Rows swapped in pairs by one turn or mirror: which row each one swaps with:
The rows were stretched afterwards, more along some directions than others.
Gulel: [-0.37  4.22  0.64  0.35 -2.75 -1.24  0.94 -0.17 -2.83  0.80  0.32 -0.67
 -1.23  1.69 -0.06  2.19 -1.87 -0.70  0.45 -2.18  3.86  3.56]
Biko: [-1.57  2.57  1.57  1.52 -1.82 -0.71  1.77 -1.42 -3.27 -3.16  0.65 -1.24
 -0.35  1.46 -1.88  4.70 -0.17 -0.84 -1.56 -1.48 -0.33  4.17]
ver: [-0.21  1.98  2.69 -1.92 -0.64  0.44  2.03 -2.53  0.71 -2.86  4.01 -0.24
 -4.21 -1.37  0.81  0.83 -0.50 -0.04 -2.15 -2.47 -2.33  1.47]
Sozu: [ 0.47  1.31 -0.88 -0.05  0.96  0.18  0.15 -2.24 -1.66 -1.24  1.35  0.22
 -0.42  1.12 -0.38  3.34 -0.45  1.46 -1.02  1.28 -1.32  1.58]
dun: [ 0.07  2.30  0.97 -0.07 -2.85  0.38  3.42  0.73 -3.82  1.36  1.30  0.54
 -1.48 -2.40  0.18  1.10 -0.96 -0.06 -0.69  2.24  0.54  2.83]
gake: [-1.82  3.97  2.70  0.86 -4.14  0.48  1.74 -1.32 -1.41 -0.57  0.62 -3.70
 -1.69 -0.15  1.73  2.62 -1.71  1.75 -0.09 -1.61  2.27  4.71]
kurap: [-1.24  1.43  1.13 -1.28 -2.07  1.47  1.13  0.43 -2.84  0.05  0.57 -3.21
  0.94 -3.23 -0.68 -0.10  0.00  0.14  0.84  0.40 -0.62  0.74]
delor: [-0.37  3.08  1.52 -1.39 -2.47  1.27  2.59  0.29 -0.55  2.64 -0.72 -0.50
 -3.41 -3.61  2.63 -0.86  0.85 -0.04  0.07 -0.50  1.05 -0.95]
zepa: [-1.05  6.47  0.42  1.54 -2.05 -1.54  2.05 -1.25 -4.11  3.92 -1.68 -0.19
 -1.43  0.80  2.44  1.65 -0.34 -1.78  1.39 -1.82  0.44  2.60]
vezuv: [-2.46  4.11  2.84  1.64 -0.97  0.52  2.32 -1.91 -2.92  1.52  2.02 -1.03
 -1.21 -0.85  1.21  0.84  3.29 -1.29  0.04 -2.03  0.14  1.90]
nuki: [-0.98  3.18  0.94  1.28 -3.15  0.32  2.34  0.14 -2.39  2.04 -2.17 -4.44
 -1.64 -1.10  2.04  0.22 -0.99 -2.63  1.03 -1.85 -0.24 -1.64]
vasu: [-1.62  2.17  2.85 -1.97 -1.26  0.36  3.11 -2.12 -2.48 -0.79  4.83 -0.35
 -2.68 -1.53 -1.20  0.92  1.20  2.75  0.33 -0.20  0.41  4.27]
Zur: [-1.10  2.21 -0.51 -0.54  1.42 -0.38  0.52  0.57 -0.78  0.59  1.82  0.05
 -2.20 -2.85  1.75  0.60 -1.81 -1.40 -0.64  0.77 -3.02  2.23]
Toker: [ 0.78  4.34  2.10  0.30 -0.81  0.22  4.06 -5.20 -2.20 -2.81  3.05 -1.58
 -3.42  0.13 -0.02  2.54 -0.84  0.66 -0.67 -1.92 -0.43  3.58]
tok: [-3.26  3.81  2.27  1.35 -0.36  1.13  2.17  0.37 -2.25  0.80  0.80 -2.12
 -1.94 -1.35  1.99  1.71 -0.71 -2.06 -0.91 -1.12  0.15  5.12]
Vuze: [-0.68  3.44 -0.85  1.47 -0.42 -2.45  0.32 -1.42 -0.90  1.23 -0.86 -2.51
  0.24  0.17  0.77 -0.24 -1.97 -1.69  1.69 -2.71 -2.64  0.99]
bizil: [ 3.24  0.77  0.66 -1.40 -2.03 -2.06  4.57 -3.94 -0.17 -2.27  1.52 -0.16
 -2.57 -0.65  1.44  0.42  1.37 -1.12 -0.64 -0.72 -2.21 -0.30]
zasa: [ 2.37  3.20  1.45 -3.29 -4.14 -0.68  4.18 -2.55 -0.45  1.45  1.61 -1.33
 -1.02 -3.17  0.39 -0.18  0.74 -0.84  1.08 -0.43  1.45 -0.21]
Dizu: [ 0.71 -0.13  0.24 -1.85 -0.51 -0.17  1.05  0.61  0.43 -0.22  2.07  0.54
 -1.43 -3.75 -1.03  0.23  0.77  0.56  0.27  2.52 -0.43 -1.59]
zeku: [-0.24  2.28 -0.29  0.04  0.51 -2.79  1.94 -2.58 -0.94 -1.84  2.51 -1.27
 -1.59 -0.37 -1.48  3.76  1.55 -0.26  0.32 -0.30 -0.37  1.91]
Vupib: [-0.52  1.27 -0.69  0.12 -0.92 -0.64  0.17  0.32  0.86  1.63  1.42 -3.94
 -0.15 -2.29 -0.20 -0.42 -0.13 -1.64  0.65  0.02 -1.52 -0.56]
Dimun: [ 0.02  2.69 -0.13 -1.42 -0.36 -0.34  1.30 -2.40  0.26  0.15 -0.26 -0.63
 -1.65  1.28  0.09  1.36  0.46 -0.52  0.26 -3.73 -0.96  1.25]
zisom: [-1.91  2.43 -0.14 -0.08 -0.26 -0.73 -0.11 -0.88 -1.56  1.55  1.01 -1.34
 -1.63  1.28  1.09  3.39 -1.35  1.71 -0.08  0.47 -0.46  3.53]
pum: [ 1.43  5.22  0.78 -0.18 -2.27 -0.45  1.12 -0.89 -2.00  1.87  0.00 -0.08
 -1.03 -0.75  0.27  2.04 -2.76 -0.58  0.61 -0.07  0.91  0.99]
sitev: [ 0.52  2.74 -0.53 -2.03 -0.18 -1.90  1.22 -0.34 -0.67  0.32  1.83 -2.19
 -1.72 -1.62  1.40 -0.86 -1.98 -2.03  0.99 -1.58 -3.10  0.80]
gok: [-1.56  2.21  3.97 -0.57 -0.96  1.32  3.46 -2.29 -2.63  0.25  3.84  0.77
 -2.90 -2.67  1.94 -0.50  2.56  1.15 -1.22  0.08 -1.53  2.64]
ruz: [-1.74  2.34  2.58 -0.07 -3.93  0.16  0.08 -1.27  1.96  0.29  1.10 -0.96
 -1.74 -1.60  2.59 -0.52 -0.39 -1.55 -0.18 -2.76 -1.18  1.93]
Nas: [ 0.30  2.51  2.13 -2.37 -1.72 -0.39  1.64 -3.70 -2.26 -1.60  4.92  2.23
 -1.76  0.28 -0.20  1.99  0.83 -0.27 -1.41 -0.77 -0.69  4.37]
lebap: [ 1.02  1.45  1.43 -1.43 -1.45 -0.22  1.12 -3.64  1.59 -0.48  2.18 -3.92
 -1.10 -1.43 -1.61  1.01 -1.38 -0.47 -0.25 -1.46 -1.77  1.09]
fis: [ 1.25  2.29  2.24 -0.55 -2.66 -0.01  1.28 -0.91 -2.01 -1.36  2.52 -0.31
  0.09 -2.45 -0.99  1.17  0.23 -1.14 -0.15  0.53  1.37  0.44]
rulan: [-3.12  2.35  2.96  0.47 -4.40  1.27  2.53 -0.47 -3.27  1.47  0.60 -2.12
 -0.91 -0.21  1.50  1.68 -0.26 -0.49 -0.23 -1.37  3.96  3.94]
narur: [-0.54  2.06  0.20 -0.26 -0.95 -1.32  2.68 -3.00 -0.86 -0.20  2.23 -0.05
 -3.05 -1.79  1.41 -0.33  0.60  1.18 -0.47  0.76 -3.02  0.49]
ninuk: [ 0.73  2.64  1.16  1.57 -0.29  0.48  2.96 -1.59 -1.82 -3.10  3.14 -1.21
 -1.13  1.44 -1.68  2.97 -1.77  1.48 -2.20 -0.72 -1.40  2.17]
dudof: [ 2.33  2.98  1.16 -1.58  0.32 -1.98  2.98 -3.42 -0.04 -2.39  2.20 -0.19
 -2.39 -0.58  0.46  0.67 -0.75  0.76  0.10  0.27 -2.93  0.42]
lat: [ 0.18  3.79  1.93 -1.37 -1.85  0.10  4.71 -3.97 -0.72  0.04  1.79 -0.63
 -3.42  0.82  1.00  1.59 -0.75 -0.12 -0.17 -0.73 -1.66  2.97]
dase: [-1.93  2.91  0.06 -1.42 -3.16 -1.03 -0.50 -0.76 -0.81  3.55  0.96 -0.83
 -0.79 -1.42  2.17 -1.82 -0.04 -0.41  2.14 -1.92 -0.28  0.05]
fupuv: [-0.19  1.20 -0.23  1.06  2.27  1.05  1.10 -1.67 -1.55 -0.14  2.81 -0.13
  0.20  0.31 -0.57 -0.18  1.11 -1.24 -0.35 -1.31 -3.53  0.50]
vifa: [ 0.10  2.67  2.38 -2.48 -1.89 -1.39  3.51 -2.66  1.13 -2.87  4.85 -1.03
 -3.66 -3.08 -0.46  0.98  1.20  1.37 -0.03  0.96 -0.43  0.88]
lov: [-2.15  4.33  1.17  3.02 -1.05 -0.90  1.29  0.10 -1.32  0.75 -1.86 -2.68
 -2.97  1.18  2.94  2.73 -2.70 -0.08  0.28 -2.27 -0.22  3.41]
Ruvos: [-1.01  3.47  1.35 -1.72 -0.09 -2.20  1.11 -1.35 -1.95  0.77  0.59  0.13
 -2.17  0.20  1.33  2.27  0.31 -1.75  0.05 -2.22 -1.36  3.76]
pegam: [-2.45  4.49  1.12  0.70 -1.82 -0.13  0.14 -0.04 -3.10  3.43 -0.38  0.24
 -0.24 -0.11  2.16  1.71 -1.14 -0.52  1.13 -1.27  3.14  3.55]
bama: [-1.02  0.60  0.32  0.60 -0.70  0.45 -0.18 -1.59 -1.43  0.52  1.46 -2.01
  2.76  0.00 -1.70 -0.25  1.58 -0.69  1.52 -2.49 -1.43  0.49]
Taz: [ 0.61  3.91  0.27 -1.80 -2.07 -1.04  2.72 -3.71 -3.44 -0.09  1.45  2.24
 -2.30  1.14  0.57  2.86 -0.17 -0.37 -0.86 -1.10  0.30  1.77]
faz: [-1.38  3.07 -0.15 -0.59 -4.22  2.05  1.14 -2.70 -2.38  1.97  0.76 -2.49
 -0.05 -2.02  1.08 -0.15 -0.28 -0.63  0.84 -1.37  0.53  1.16]
Nurot: [-0.67  2.38  2.42 -0.32  1.48 -1.48  4.15 -2.53 -0.23 -3.53  3.50 -0.72
 -4.17 -0.91  0.96  1.43  0.26 -1.48 -2.23 -1.13 -2.28  2.63]
Zut: [ 0.33  2.68  1.11 -1.13 -2.85  1.33  1.39 -0.83 -1.40 -2.18  0.54 -0.14
 -1.36 -0.90  0.30  2.45 -1.33  0.52 -2.33  2.07  0.74  2.01]
keve: [-0.03  1.35  2.91 -2.66 -2.61  0.26  4.72 -3.30 -1.22 -0.31  2.24 -1.07
 -3.85 -4.12  1.77 -0.75  0.22 -1.28 -1.54 -0.61  0.04  0.27]
Dubom: [ 0.41  0.87  1.92  0.35 -1.35  1.92  2.29 -1.38 -1.21 -2.34  1.09 -3.06
 -0.46  0.12 -0.50  2.99 -1.87  0.76 -1.94  1.51 -0.73  2.87]
Fotu: [ 0.13  1.71  2.49 -0.78 -1.49  1.19  1.73 -2.77 -1.21 -0.05  2.13 -0.73
  0.25 -1.56  0.40  2.86  2.23 -0.22  0.32  0.38  1.96  3.35]
lun: [-0.56  1.46 -1.91 -0.36 -2.77  0.01  2.45 -1.50 -1.24  1.32 -1.76 -0.78
 -0.24  0.21  1.95  1.46 -0.54  0.35  0.53  0.81 -0.60  0.97]
rusu: [-0.89  2.54  0.31  0.12 -0.54 -0.40  1.70  0.61 -1.99  0.81 -0.98 -0.93
 -0.09 -0.93  1.31  2.05 -2.45 -0.15  0.61  1.15  1.48  1.48]
Pag: [-0.81 -0.13 -0.70  1.43  0.74  0.50  1.85 -1.05 -1.27 -2.37  2.19 -3.03
 -0.82 -0.18 -2.00  2.84  1.60 -0.11 -0.94  0.51 -0.81  0.96]
seru: [-2.36 -0.52  1.50 -0.23  0.39  2.30 -0.71 -1.54 -1.22 -0.94  3.27  0.37
 -1.14 -0.64  1.28  1.76  1.53 -0.45 -1.25 -1.46 -0.48  3.06]
tud: [-1.54  5.22  2.29  0.16 -4.80  0.70  4.26 -0.68 -4.21  2.36  0.81 -0.58
 -0.36 -0.94  1.81  1.11 -0.49 -0.43 -0.61 -1.04  2.55  3.23]
degi: [-0.12  0.69  0.03 -1.41 -3.26  1.48  2.69 -1.68 -1.14 -1.57  1.43 -1.10
 -0.44 -0.88  1.01  0.69 -1.61  1.81 -0.60  0.53  0.64  2.41]
Gan: [-0.14  2.23 -1.46  1.34  0.60 -0.19  0.77 -1.63 -1.74 -0.73  0.44  0.87
 -1.02  1.21 -0.32  1.64 -0.49 -0.27 -0.34 -0.34 -2.65 -0.12]

zisom swaps with rusu
Pag swaps with tok
Zut swaps with Gulel
Nurot swaps with Vupib
ruz swaps with bizil
delor swaps with Dimun
lun swaps with lov
vezuv swaps with fupuv
pum swaps with Taz
fis swaps with Nas
ver swaps with zasa
narur swaps with Vuze

